Each row is where one point has got to under a steady rotation. How many steps took it there?
The counts run from 0 to 370.
[ 14 -23 -14   8   6   3  37 -28  25   5  -8  14 -37 -24  12   5  41   2
 -32  34 -10 -17  -9  13  16 -23  41  16 -46 -24  36 -12  -3  17  -1   0
  30  -9 -29 -38   8  13  -5 -36] -> 296
[-30   9   0   8 -12  42 -18 -28 -21   4 -40   1 -17 -28  40  22  -6 -35
 -10   3  55 -14  19  -1  10  26   0  35  12   0  10   5  19  -6 -40  21
  13 -10  -2   8 -36 -28  17   6] -> 52
[ 20   9  27  37  22  21  24  -2  31  33  19  29  -8  18  52 -10  41  44
   0  12   2   9  -5  -6  16  52  26  -8  36 -18 -33  -7   4  19  39  23
  18   5  24  11  15 -15  24 -32] -> 311
[-27  13 -13 -36   2  -1  -2 -18  -4  17   6   2   7  -9  26  21 -33 -21
  -4 -21  21 -18 -16 -21 -35 -18  32  15  14  20  18  18 -11  19 -59 -19
  22 -28 -10 -53 -45  29 -12   9] -> 352
[ 42  -3  12  52   4   0  55 -45   8   0  -9  45 -16  -5  -2  19  33   1
 -19  40  19   5  -2  40  30   4  17  -9   4 -16 -10   2  16  10  21  10
  23  -9 -28 -31  26   7  21 -33] -> 305
[ 13   2   8  50   9  57 -21   0  24  17  -8   3  -1 -19  28 -18 -19  11
  28   2   7   5   9  -9 -20  44 -14 -12  13  -9   5 -36   5   3  32  24
 -26  12  44  39 -22 -25   5 -31] -> 319
[ -5 -67  10  10 -25  -7  -2  20 -42 -15  24 -10  11  19   7   2  -2  23
  11  17  29  15  18  -2  57  35  19   9  20 -26  -8 -29 -15  -9  13 -12
 -23  17 -24  22  26  20 -18  44] -> 135
[ -6 -38 -25 -16  22  -7  32 -15   9 -12 -18  -1  17   9 -22 -15 -34 -35
   7 -28  24  35 -34   1  16 -24  -4 -29  17  42 -30  -2  15 -48  -6  39
  10   2  -3  38 -13  24 -10 -21] -> 149
[ 29  20  -5  33  30  35  -8 -10  -9  21  -6 -14 -13  -2   7   9 -35  -5
  13  19 -10   8 -19 -13 -10  30  50  -7   3  28  -9 -10 -16 -18  53  47
  -4  -4  29  36 -19  -5   2 -53] -> 321
[ 27  23 -23 -10  41  16 -25   0  22  20   3 -32 -17  11 -27  21   4  -4
 -42 -17  -5  -6 -17  -7 -21 -25   3 -32 -18  68  10  -1  -2 -17   2  13
 -15   0 -42  12   0  32 -19 -39] -> 21
[ 15 -47  17  -6 -11 -35  11 -13 -28 -10  12   0  26  16 -29  -1  12 -17
 -49  47 -41  11   3   5  -2  12   1  10  48  -8  10  10  -7 -14  25  -5
  13  19 -41  -4  45  26 -37   5] -> 205
[  6 -46  -1  -3  -4 -19  12  22 -24   4   4  -5 -26  -4 -16  -4  18  41
  66  16 -12  -8 -15 -10  15  35  36  26 -18 -32 -44 -30 -23  -6  14  29
   3  -4  42   6  28   3  18  -2] -> 65
[ 12   4 -25  31 -17   1  -3 -21   1  -9 -13  -9 -31 -31 -49  40   9 -17
 -10  31 -34 -48 -12 -12 -43   3   5   5 -14  19  10 -21 -26  16  57  41
  -8 -16   1 -15  33 -13  -3 -15] -> 194
[ 31   3  30  22 -11   2  -1  -6 -28  12  -2  27  -6  36  27 -19  27  22
 -24  13  30  26  59  37  16  54 -32   3  13 -20 -14  16  52  14 -11  -9
   8  27  -6   9   5  -3  25   2] -> 308
[  2  12  22  11 -16   1  -1  10 -11  33  16 -34   8  16 -43  35  37  17
 -32  42 -27 -39 -17 -31 -11  28 -17  23   8   4  -4  -8 -16 -10  35 -14
   5  -6   3  -7  67   8   3 -23] -> 202
[  7 -27  19   4 -19 -39  -3   0 -11 -10 -25  18  22  23 -30 -32 -46 -26
   0  -8 -15  30   9  10 -35   3 -28 -17  52  -6   4  10  38 -14 -30  38
   1   3   8 -23  -8  32   2 -14] -> 78
[-14  11  -9  13  11   6  -5 -10  42 -12 -12  26 -25 -27  34   7  26   0
   1 -22 -43 -25  -7 -27 -50  21   0  -8  28   3 -11   5 -18  44  25  48
  -5   1  43  -3  19 -40  10   6] -> 184
[-19 -20 -36 -42  10   5  32  -5  26 -11   5 -14  10  25 -20 -23  20 -34
 -51 -56  -8 -15   4 -18 -29 -11 -41   6  10  51 -16  11  12  -6   9  22
  19  -6  15  13  29 -24   3  22] -> 284
[ 32  31   4 -20  11   8  12  27 -21  -7  12   9   2  31   9 -10  27  36
  34 -10  45  46  22  29  38   8  -4   5 -34 -11 -48  14  11  10 -11 -47
  -7  21  26  24 -11   2  20   4] -> 237
[ -2  33 -14   8  19  -9 -30 -24   6  16 -25   3 -41 -29  23  33   6  -4
 -14  21 -38 -32   0 -12 -48   5  34   1  20  17  14  19 -18  18   0  49
  15 -18  -1 -32   1  -9  -3 -23] -> 186
[ -2   4   1 -30  24 -23  12  23  18  -7 -19  19 -14 -22 -16 -20  40  33
  47  -6 -33  20 -24  24  -1 -50  -5   9 -47 -26 -38  30  13   9 -38  -6
  12  15   0 -26   6 -11   3 -22] -> 167
[ 22  50  10 -34  14 -21  12  11  10 -16   3  -2   9  13 -30 -11  53   2
 -21  -3 -36   5   2  16 -14 -33 -32   2 -32   9 -18  43   0  21  27 -48
   4  19  13  -6  33 -10  -4 -17] -> 102
[-30 -37 -26  -5  10  30   5 -12   0   6 -30   4 -21 -44  12  18  40 -11
  49   3 -11  -8  -1 -14 -12  28   5  43 -33 -23 -29 -25 -11  -8 -15  50
   9  23  25  29 -14  -4   8 -19] -> 57
[  5  45  21  -8  -3  11  -2  18  10  42  21 -33 -29  34 -18 -23 -24  11
 -20 -35 -27 -32 -21 -35 -33 -24  24  16 -47  29  30 -13   5   0  14 -21
  -9 -23  20 -28 -16 -28  22  -7] -> 91
[  6  37   1   5  25 -14 -41   2 -27 -14 -54   3 -30 -10  32  26 -46 -22
  15   4  14  29  -1   3  -3   2  44 -37  38  13 -15  31  -9  -3 -33  46
  -6  -5  -8   2 -46  21 -14 -15] -> 251
[-14  12  11  -9  -2  -1 -56  20 -22 -26 -36 -12 -21 -18  24   3 -34  -5
  40 -25   6  20  38  13 -31   4 -20 -20  17   4  -7   8   6  10 -27  24
 -43  22  10  23 -51  -8 -10  22] -> 253
[  3  -9 -10  -5   4  21 -36  43  48   1  28 -16  -2  18  24 -25 -15  29
 -26 -48   2  -6  26 -24 -34  -1 -46 -41  11  24  17 -29  22  23  -2 -17
 -37   9 -10  15 -13  18 -31  11] -> 17
[ 16   4 -12  -6   4   4  30  10   7  28  18 -38  43  39  -9  -3   3 -14
 -49  20  15  -3 -14 -21   3  22   8   5  41  31   2  10   5 -24  35  -8
  44 -19  31  31  43  21 -19 -28] -> 211
[ -4  25 -15  16  23  -7  -2 -22  35   0 -16  18 -35 -32  33  12  13   3
   1   1 -48 -31 -17 -22 -50   7  35  -9  32   8   1  11 -34  31  20  55
  11 -14  18 -25  12 -28  -1  -9] -> 185
[  1 -25 -30  27 -10  28   2  -3   3  -6  19 -10 -13 -29  -9  37  34   5
  30  27  13 -22 -11 -24  28  23   6  12 -26   2 -14 -52 -54  11  55  -9
 -26   2  13  41  25  15 -19   1] -> 129
[  0 -27 -34   6 -12  34 -10  11   0 -14  11 -22  -7 -31  -3  30  39  11
  26  12  18 -12  17 -11  16  37 -26  10 -32 -12 -14 -48 -35  16  38 -11
 -34  15  19  54  17   8 -17  12] -> 128
[ 12  31  40  25 -36   6   3   9  23   4   8  -2  10  -7 -12 -24 -10  -1
 -11  10 -33 -20   2  -4 -21 -41 -16   4 -40 -21  57  -2   0  40   1 -67
 -29 -15 -15 -52  -7 -23   6  -1] -> 98
[-12 -40  20  -2 -17  -5 -11  10  -5  28  24 -19  35  14   1 -11   1  24
 -30  41 -28   0  34  -8  -3  29 -35  17  48 -29  22 -12  19   5  -4 -30
  18  16 -24  -3  24  28 -44  13] -> 207
[ 27 -19  25   0 -45 -30 -17  35   9 -41  21  16  13  42  13 -11   1  26
  -7 -31  13   6  28 -17 -30  31 -37 -31  41 -11 -10  -7   2  20   9 -13
 -35   8   8  -4  29  34  -1  31] -> 8
[ -3  -3   5 -17  -3  22  16   9   9  10  -3 -23  -9  30  -2 -24 -38  -6
   9 -49  38  -2 -47 -22  19 -21  40  -6 -38  39   7 -26  -1 -31 -14  13
  -6 -27  14  15 -21 -24  38  -5] -> 155
[  4  -9  -6 -31 -25   4  26  -2  -5 -14  -1  -2 -41  42  23 -16  24 -16
 -75 -34  20 -28  20  -2 -11   1  23  24 -44  19  50 -14   6  -7  -5  -1
  15  -8   0   7  -6 -31  14  15] -> 291
[-11 -23 -23 -29   3  19  -1  -7 -30 -20 -21  -5 -26  -4  37  -8  33  -4
  15 -22   6   7  14   1  14  33  47  35 -21   1 -17  -9 -26 -15   0  35
   7  22  48  52 -13 -32  14  21] -> 55
[ 10 -47  21  -2 -19 -51  -2  16 -10 -16  -4  12  11  32  -9 -57 -58  -3
   0 -20 -22  31  14   7 -31   9  -7 -23  56 -14  12  -2  34  -3 -24  29
   5  -6   8 -21 -20  12 -13   5] -> 79
[ 10 -47  29   5 -34 -52  -1  11 -69 -10 -18   8 -10  32 -31 -13 -29  11
  19  16   9   9  22  21  13  30  27   6  24 -21 -15   4  16 -26 -22  23
  12  -2  -9 -29  14  17  18  19] -> 70
[  9  34  -5  19   9  19 -12 -52  -6   3  -8  11   0 -12  53  34  -7 -29
 -41  16  18 -11  16   2   2  16  29  -5  38  16  27  21 -14  47  13  -9
   8 -14 -24 -23 -16  -1 -21  12] -> 115
[ -5 -11  14  -4   1  17 -14   1  14 -15   9   7  16 -21 -10  -3  40  -2
 -12   5 -36  28   5  32  31 -44 -26   4 -25  -3   5  12  13 -18 -17 -38
 -25  33 -82  -1   7 -10 -38   5] -> 32
[ 12   4 -10 -45  36 -28  -5   0 -11  23   9  -5 -15  23 -37 -26 -42 -14
 -23 -23 -52   9 -11   4 -55 -14   4 -19  -7  32   5  12  24 -10  -9  38
  16  10 -14 -17 -36  31  -5 -27] -> 86
[  8  19 -26   7  10 -21  10   1  25  -4  -6   7 -38  -4 -39  59  52  23
   1  24  21 -24 -19  -2  12 -20  -5 -14 -35   3 -27  12  -7  32 -28  -9
  -3 -28 -21 -50  21  34   5 -19] -> 368
